The rows below fall into families. The same turns and mirrors carry the whole set onto itself and the rows of a family onto each other. For each named row, which other rows are in its family? Write them in the order they are listed.
These 35 rows form 7 families of 5 rows each.
k625: [  7  -5  -7  -5   6  16  21 -13  -5  50 -16  -2  32  -1 -13  11  13 -20
 -11]
k902: [ 23 -13 -27  -9  13   9   6  19 -22  -5   3   2  -3  10  -9  13   1 -10
 -27]
k472: [  8 -10 -41  -9  10  16   9   3 -36  19 -18   4  -4  20   5   8  23  10
 -16]
k414: [ 11   8 -19   6   9  23   8 -22  -4   5  -1  -4   1   5   8   3  14   9
   6]
k348: [  3 -20 -39  -1 -10  19   6  11 -24  22  -9  -4  10  21   4  36  44 -10
 -16]
k484: [ 10   0 -17   7  13  25  11   5  -1  14  14  -7   1 -12 -15  25  -7 -27
  -8]
k502: [  3 -31 -35   2   4  13   4 -15  -9  28 -19  -8  -3  13  -3  44   9  -3
  12]
k371: [ 24  -3 -18   4  13   2  11   9 -23   7   9 -33  22 -11   3  29  10 -13
 -20]
k105: [ -7 -13 -30   6   1  22   8 -18   7  25 -18   0   4  17  -4  30   8   4
  15]
k661: [ 13   1   5   1   8   2  11 -21 -12  14   6 -15  15  -8   4   5  12 -14
  -5]
k188: [ -6  -6 -38  16 -10   6  14  -1   3  33  -8  -5   7  -3  -6  49  13 -11
   6]
k590: [ 22 -18 -21   2 -11   4  14 -14 -24  -2 -32  -4  -1 -12 -11   4   4  10
   4]
k760: [ 19 -12 -33  -8  13   5  14  23 -31  25  -8 -19  28   9  -3  31  16  -9
 -33]
k115: [  7 -26 -22   9 -18  27   9 -10  -7  26 -19 -11  20   0 -10  49  25 -24
  -3]
k208: [  7 -11 -26   5 -12  -9  23  23 -27   8 -21 -21  21 -15 -17  26   2  -4
 -14]
k401: [ 16  -2 -17   1   3  39  14 -26  -1  27 -30   6  21   7 -10   5   5   0
  -6]
k24: [ -1 -23 -38  -1   0   3  13  24  -7  13  -7   3  -4   7 -23  34  -3 -12
  -5]
k112: [ 29  -8 -20   7 -12  11  11  -6 -14  -2   3 -17  11 -16   0  17  40  -8
  -1]
k940: [ 14  -8 -31  -3   2  16   1   0 -32  15 -14   4  11  26  12  33  12  -8
 -39]
k84: [ 17  -1 -24   1   1  14  26  17 -21  34 -19 -19  37 -16 -19  23   8 -15
 -25]
k194: [  7  -5 -21   2   1  42  16 -17 -21  41 -34   1  14  -3 -13  16   4 -12
 -10]
k37: [ 27 -15 -39   2 -19 -13  21   4  -9   8 -30   3  15  -8 -16  20  17   8
  -7]
k198: [ 37  -3 -19   1  -3  27  15 -15  -9  30 -27   2  33  -8 -13  23   8 -15
 -28]
k707: [ 11  18 -21  15  -1   9   8  -6 -19   3  12 -11   0 -11  13  20  14  -8
 -12]
k800: [ 19 -18 -27  -8  14  29  12  13  -5  32 -12   6  16   8 -25  28  -4 -26
 -24]
k272: [  4 -10 -31  -6   8  25   4 -10 -17  14 -21   9   5  34   6  13  13  11
 -14]
k923: [ 16   4 -16   9 -14  41  16  -7 -19  25 -11  -8  24 -15  -6  16  32 -23
 -17]
k269: [ 16 -22 -25   2 -28   9  11   7 -32  -6 -27  -3  11   2  -6  17  30  -2
 -18]
k955: [-20 -22 -14   0  -3  -1  10  -6 -10  36 -14  -5  12  18  -5  35   5 -17
   0]
k689: [  0 -15 -22  10   0   3  13  11 -17  20  -6 -30  19  -6  -7  51  -2 -19
  -8]
k550: [  6 -10 -12  -5 -12 -19  22   1 -20   8 -18  -1  12  -5 -10  -6  15   5
  -4]
k114: [ 14 -14 -27   0  -9   7  15 -12  -6   2 -31   6   6   8 -10   3  10  20
   6]
k257: [ 29  -8 -24  -3   2   8  21  15  -4   6  -9   2   8 -19 -31   4  -1 -10
 -10]
k83: [  7 -24 -21 -17   8 -10   8   2 -26  21 -12   1  15  31   4  14  21  -1
 -21]
k36: [ 23   4 -24   5  18  24  10 -21 -11  21   5 -15   1 -12   5  10  21  -2
   7]

The rest of the family of k37: k188, k940, k198, k707
The rest of the family of k923: k348, k115, k112, k269
The rest of the family of k272: k414, k105, k401, k114
The rest of the family of k371: k760, k208, k84, k689

The rows below fall into families. The same turns and mirrors carry the whole set onto itself and the rows of a family onto each other. For each named row, which other rows are in its family? Write them in the order they are listed.
These 40 rows form 8 families of 5 rows each.
k984: [ 10  -4   1 -32  36  19   6  15 -23  -7]
k684: [ 25  -5 -12 -11  25 -24  -4   4 -14  25]
k203: [ 22   7  -4 -23  29   0  15   9 -33  14]
k728: [ 22 -18  -7  -5  32 -21 -27   1   1  -1]
k937: [ 17  13  -8 -21  41  14   6   6 -32 -11]
k804: [  9   5 -14 -24  26  -6  14   4 -27  14]
k831: [ 19 -14  -1 -15  27 -12 -35   7   4   6]
k791: [ 22 -20 -11  -7  45  -7 -29   8   3  -6]
k932: [ 18 -19   1 -13  48  17 -19   2 -15 -22]
k635: [ 25   0  -4  -3  15 -13 -10   4  -9  26]
k820: [ 16 -13   3 -14  40   5 -24   4  -7 -28]
k594: [ 14 -15 -16 -15  47  24 -14   6 -14 -17]
k20: [ 23 -20  -4  -7  44 -13 -35  -4  -5  -2]
k931: [ 19  -1  -9 -21  35  25   6   8 -32 -10]
k370: [ 31  -7 -11  -3  38 -21 -16   6  -8  24]
k603: [  3  -5   4 -25  41  14   7  -3 -27 -13]
k124: [ 10   3  -6 -36  31  19   3  10 -29   1]
k544: [ 18  -9  -6  -1  30 -23 -16 -13 -12  18]
k405: [ 22  -9  -5 -12  26 -19 -20 -14 -17  25]
k512: [ 14  11 -20 -19  36  20   0   3 -32  -5]
k93: [ 16   2   5 -25  38  18   2   9 -28 -18]
k551: [ 23  10 -18 -19  23   0   5   5 -33  19]
k993: [ 16 -21   2 -17  33  24 -19  -2 -12 -17]
k406: [  5 -15   5 -28  43   5 -25   3  -8 -18]
k344: [ 16   1 -10  -4  23 -26  -8  -6 -12  17]
k379: [ 17 -14  13 -17  41  14 -21  12  -6 -17]
k639: [ 27  14  -9 -12  35  -8   6   5 -30  21]
k420: [ 21 -26   3  -7  34  -3 -31 -11  -4   2]
k143: [ 24  18 -15 -12  34  -4  -7  -2 -32  21]
k349: [ 11   5 -14 -24  28 -12   5  -5 -30  22]
k796: [ 22 -19   5   2  34   0 -30  -3   0  -5]
k323: [ 14  -1  -6 -30  23  26   0   1 -29  -4]
k565: [ 17   7 -10 -26  19  -1  -1  -6 -33  22]
k922: [ 24 -24  -8  -5  52   2 -30   3  -3   1]
k722: [ 14  -7 -10 -18  47  15 -15   8 -12 -27]
k332: [ 17 -12   5 -20  34  26 -19  11 -11 -16]
k397: [ 30  -4  -8  -5  44 -15 -25  -2 -15  25]
k176: [ 15   6  -1  -9  23   3  17  -2 -28  14]
k354: [ 26  -2 -15 -10  29 -23 -20  -2 -17  24]
k238: [ 21 -11   7   1  32 -14 -30  -1   1  -2]

The rest of the family of k238: k984, k804, k344, k379
The rest of the family of k551: k932, k20, k931, k354
The rest of the family of k791: k937, k370, k639, k722
The rest of the family of k93: k684, k203, k728, k820
The rest of the family of k635: k831, k603, k406, k176
The rest of the family of k143: k594, k512, k922, k397

The rows below fall into families. The same turns and mirrors carry the whole set onto itself and the rows of a family onto each other. For each named row, which other rows are in its family? Write them in the order they are listed.
These 28 rows form 7 families of 4 rows each.
k460: [ -1  15   2  11  10 -12  35  14  -8   7  17  -6  -9   4 -11   0  -7   8
  14  18   1  18   4  23]
k918: [  8  -4  -7  16 -17  -7   9  -2  -1   7  10   3   8  -4  -7  16  -7   4
 -25 -23   2  10 -34 -10]
k884: [ 16 -15   4   8  11  11 -18  24  -8  16   7   3  11  -5  14 -11  -8   5
 -16   6   1 -12  -9 -26]
k79: [  5  13  17   6   8 -25  -6  17  -7   1   1 -30  -4   3 -26 -13 -17  15
 -12  11 -15  -5  24  -3]
k239: [ 20 -12  -2  11  10  15 -16  17  -4  16  13   1   5  -4  14 -11 -13   7
 -15   4  11 -16 -11 -24]
k382: [  4  18  21  10  10 -19  -4  16 -11   8  -3 -29  12   6 -25 -13  -8   9
 -16  11  -8  -1  27  -3]
k321: [-12   3   4  10   6 -17  34  20  -8  11  14 -12 -10  11  -8   0  -3   3
  11   9  -7  17   7  25]
k429: [  1  -4 -13   8  -7  -9   7  -9  -5   2  11  -1  -3  -8  -4  17 -13   8
 -20 -16  -2   8 -39 -13]
k195: [ 20 -19   4  10  14  11 -13  24  -3  10  12  -5   8  -1  12  -8  -4   4
 -13  -1  13 -18 -15 -24]
k569: [ 19 -16   2  15  11  13  -6  24  -2  18   2  -4  11   2  18 -12 -12   1
 -18  -1   7  -9 -20 -22]
k417: [ -2 -10  -8   6  -9  -7   5 -12  -6  -1   8   2  -2  -8  -8  13  -5   9
 -21 -24   2   8 -33  -6]
k527: [ -7  10  -3   6   8 -17  36  16  -9  17  17 -11  -6  14 -10  -4  -1   7
   9  11  -3  14  12  23]
k954: [ -6  -6 -11   9 -17 -12   6  -7  -2   6  10   6   2  -4  -7  15   3  10
 -20 -23   3   6 -28 -15]
k650: [  1  12  24   8   9 -22  -3  11  -4   6  -2 -36   9   6 -23 -13 -16   9
 -13  12 -19  -4  22   2]
k743: [ 16 -21  -3  12  18  14 -15  19  -8  19   7  -2  -1  -3  14 -10 -14   1
 -15   0  10 -12 -17 -21]
k998: [  7  18  23  12  19 -19  -5  11  -9   3  -4 -23   3   2 -21  -7 -25  14
 -18  15 -15  -1  22   0]
k945: [  9  18  18   8  12 -18 -10  15  -6   2  -1 -30   5   8 -17 -10 -11  11
 -20  19 -10   2  26  -7]
k780: [ -4  -4 -15   9 -11  -8   9  -3  -9   0  12   7   5  -6  -7  17  -6   5
 -12 -18  -5  13 -36 -11]
k90: [ 17 -19   0   6  15  14 -13  14  -4  13   5   2   1  -2  13 -16  -6  -1
 -13   3  13 -14 -10 -22]
k432: [ -5  10   3   8  17 -14  34  17  -5  13  18 -11  -6  12  -8   1  -2   7
  16   9  -5  13   3  26]
k631: [  0   8  -4   4   8 -22  34  22 -11   9  20 -14 -16   4 -13  -5  -1  13
  13  12  -1  14   9  18]
k854: [  5  23  22   7  14 -24  -7  11  -1  10  -4 -24  10   6 -25  -8 -16  10
 -15  11 -14  -5  22  -1]
k521: [ 12  18  23  10  14 -23  -2  11  -9   7  -3 -24   5   4 -23 -14 -15  18
 -18   7 -17   0  23   1]
k897: [ -1  -6 -14   6 -12 -15   5   0  -1   4   7   5  -1  -2  -7  18  -8   6
 -19 -22   5   5 -33 -12]
k904: [  0  10   2   8   8 -16  39  17  -4   9  10  -7 -13   7  -9  -6  -4   5
  16  13  -7  15   3  21]
k135: [  3  -4 -12   8 -13  -4   2  -8  -5   6  12   3   2 -14 -13  13  -7   3
 -21 -18   5   4 -35 -10]
k492: [ 10 -24   4  10  13  13 -12  20  -1  12   6  -6   7   0  15 -12  -1   3
 -11   2   6 -16 -13 -28]
k929: [ -8  11  -1   8   1 -16  30  17  -5   4  14 -12 -13  10  -4   3  -4  13
  10  11  -1  22   3  25]

The rest of the family of k631: k918, k79, k569
The rest of the family of k904: k195, k521, k897
The rest of the family of k429: k239, k382, k321
The rest of the family of k929: k884, k945, k780

